Each row has a name. Each piece below is followed by the name of the row it came from, unless a question asks for something else. Each question is about the rows just above it. Places in a row count from 0.

tem: [161 120 112 147 194 117 144 100  96  89 106]
Zil: [122  97 147 146 190 116 131 125  79 112  88]
Pafik: [123  65 136 146 192 110 129 116 101  78 101]
Tegi: [ 74 143 149  99 159 148 115 101  80 141 177]
Fipob: [104 134 158  85 143 134 164 100 121 138 166]
fupim: [122  97 147 146 190 116 131 125  81 112  88]
Bobo: [134 138 121 179 194 110 147 116  96  80  97]
fuzab: [122 139 111  64 137 143 164 133 128 141 164]
gizur: [128 145 190 131 145  83 125  99 116 120  82]
Sabu: [122 125 154 102 172 115 174 135  91 149 176]
gasil: [ 99  83 121 131 190 145 125 116 128  82 145]
Guzun: [115  72 159 149 186 113 112 105 104 120  99]
Changed Pafik: [123  65 135 146 192 110 129 116 101  78 101]. Place and old value: => 2, [136]
which: [122  97 147 146 190 116 131 125  81 112  88] => fupim
Which row holds these entries in another order? [ 82  83  99 116 121 125 128 131 145 145 190] => gasil
One entry of gasil was changed: [ 99  83 121 131 191 145 125 116 128  82 145]. Where, and from what? => 4, [190]
One entry of Fipob was changed: [103 134 158  85 143 134 164 100 121 138 166]. Where, and from what? => 0, [104]

gasi: [152 141 161 179 144  64  75 101  79]
nosez: [ 80  78  86 162 190  87  86  78 166]
Fari: [ 72  91  90 179 144  64  75 100 160]
ked: [142 137 174 166 137 164 176 172  98]
Changed ked: [142 137 174 166 137 164 176 172  97]. Place and old value: => 8, [98]
Go on from [179 144  64  75 100] to the end of its row. => [160]

nasan: [157 114 111 117 120 114 141 150 112 108 107 151 162 157 146 115 157 124]
fug: [124 141 144 142 141 145 142 131 146 141 142 120 126 123 124 142 124 139]
Retag: [124 139 143 136 137 142 147 134 137 136 139 127 123 125 128 148 118 142]
Veb: [134 135 135 138 137 138 139 135 139 134 133 127 138 132 128 131 137 132]
tubu: [157 107 106 114 119 106 135 147 102  99 102 158 169 163 153 113 118 143]
dup: [169 114 100 124 128 109 117 139 110 101  95 155 162 157 144  85 190  94]
gol: [155 126 115 133 136 123 119 133 122 115 110 144 168 155 135  99 174 101]
Gubad: [107 157 163 155 153 163 143 121 162 159 160 105 105 104 111 157 106 146]
bab: [121 133 146 128 127 142 167 146 138 138 145 123 112 120 131 165  99 166]
One entry of bab was changed: [121 133 146 128 127 142 167 146 138 138 145 124 112 120 131 165  99 166]. Where, and from what? => 11, [123]
which: [157 114 111 117 120 114 141 150 112 108 107 151 162 157 146 115 157 124] => nasan
After [157 107 106], its row goes on with => [114 119 106 135 147 102  99 102 158 169 163 153 113 118 143]

Buger: [132  78 132 128 158 122 112 123 118 118 110 127 115  76 108]
Mupu: [123 171  93 113 116 110 122 143 137 140 117 126 161 125 133]
muk: [116  97 163 108 123 127 110 112 113 138 135 101 135 145 128]
Mogus: [ 98 135 115 117 118 137  78 118 158 122  76 132 132 118 128]
rumip: [125 136 103 127  99 132 160 157 109  99 118 136 149  83 125]
bugog: [102 139 135 117 130 134  85 138 115 141 139 118 124 111 131]
rumo: [158  77 142 129 121 120 114 164 126 132 106 164 184 142 133]
Keri: [108 123 127 110 115 113  78 118 158 122  76 132 132 118 128]
kepel: [128 144  93 116 143 122 110 113 154 137 159 116 156 119 117]
Posi: [158  77 142 129 121 120 114 164 126 132 118 164 184 142 133]
[108 123 127 110 112 113] begins in row and place => muk, 3
Which row holds these entries in another order? [122  76 132 132 118 128 108 123 127 110 115 113  78 118 158] => Keri
Changed Mupu: [123 171  94 113 116 110 122 143 137 140 117 126 161 125 133]. Place and old value: => 2, [93]
Where does [ 93 116 143 122 110 113] start? Give its row and place. => kepel, 2

Ronav: [ 57  66  58  69  55 175 145 124 132 149]
rof: [ 57  66  58  69  55 156 177  44  51  65]
vutun: [144  55  66 149 175  69  58 132 124  57]
tet: [131 110 139 141 123  90 114 125 120 107]
rili: [114 131 123 141 120  90 107 139 124 110]
dupup: [126 130 125 127 128 133 127 125 127 130]
Row and place where [175  69  58 132] starts: => vutun, 4
Put [139 141 123  90 114 125 120 107 131 110] back in order: which row is it? => tet
Put [114  90 110 107 141 120 131 125 123 139] back in order: which row is it? => tet
Row and place where [125 120] starts: => tet, 7
[149 132 124 145 175  55  69  58  66  57] is which row reordered? => Ronav
[ 58 132 124] begins in row and place => vutun, 6

zala: [118 136 139 124 164 169 160 143 183 100 100]
gufun: [170 117 140 151 123 128 134 150 125 110 120]
fubi: [135 144 167 123 156  89 122 138 116 105 118]
mepon: [118 136 138 124 164 169 160 143 125 110 121]
tusab: [138 116 107 118 125  97 154 150 126 131 119]
dabat: [ 87 113 169 126 109  98 154 162 109  87 107]
Go on from [118 136 138] to the end of its row. => [124 164 169 160 143 125 110 121]
After [113 169 126 109  98], its row goes on with => [154 162 109  87 107]
The rest of the row after [150 125]: => [110 120]
After [ 98 154], its row goes on with => [162 109  87 107]
Where does [ 87 113 169 126 109  98 154 162 108  87 107] differ from dabat, and what was there? => 8, [109]
After [ 87 113], its row goes on with => [169 126 109  98 154 162 109  87 107]
Row and place where [138 116 105 118] starts: => fubi, 7

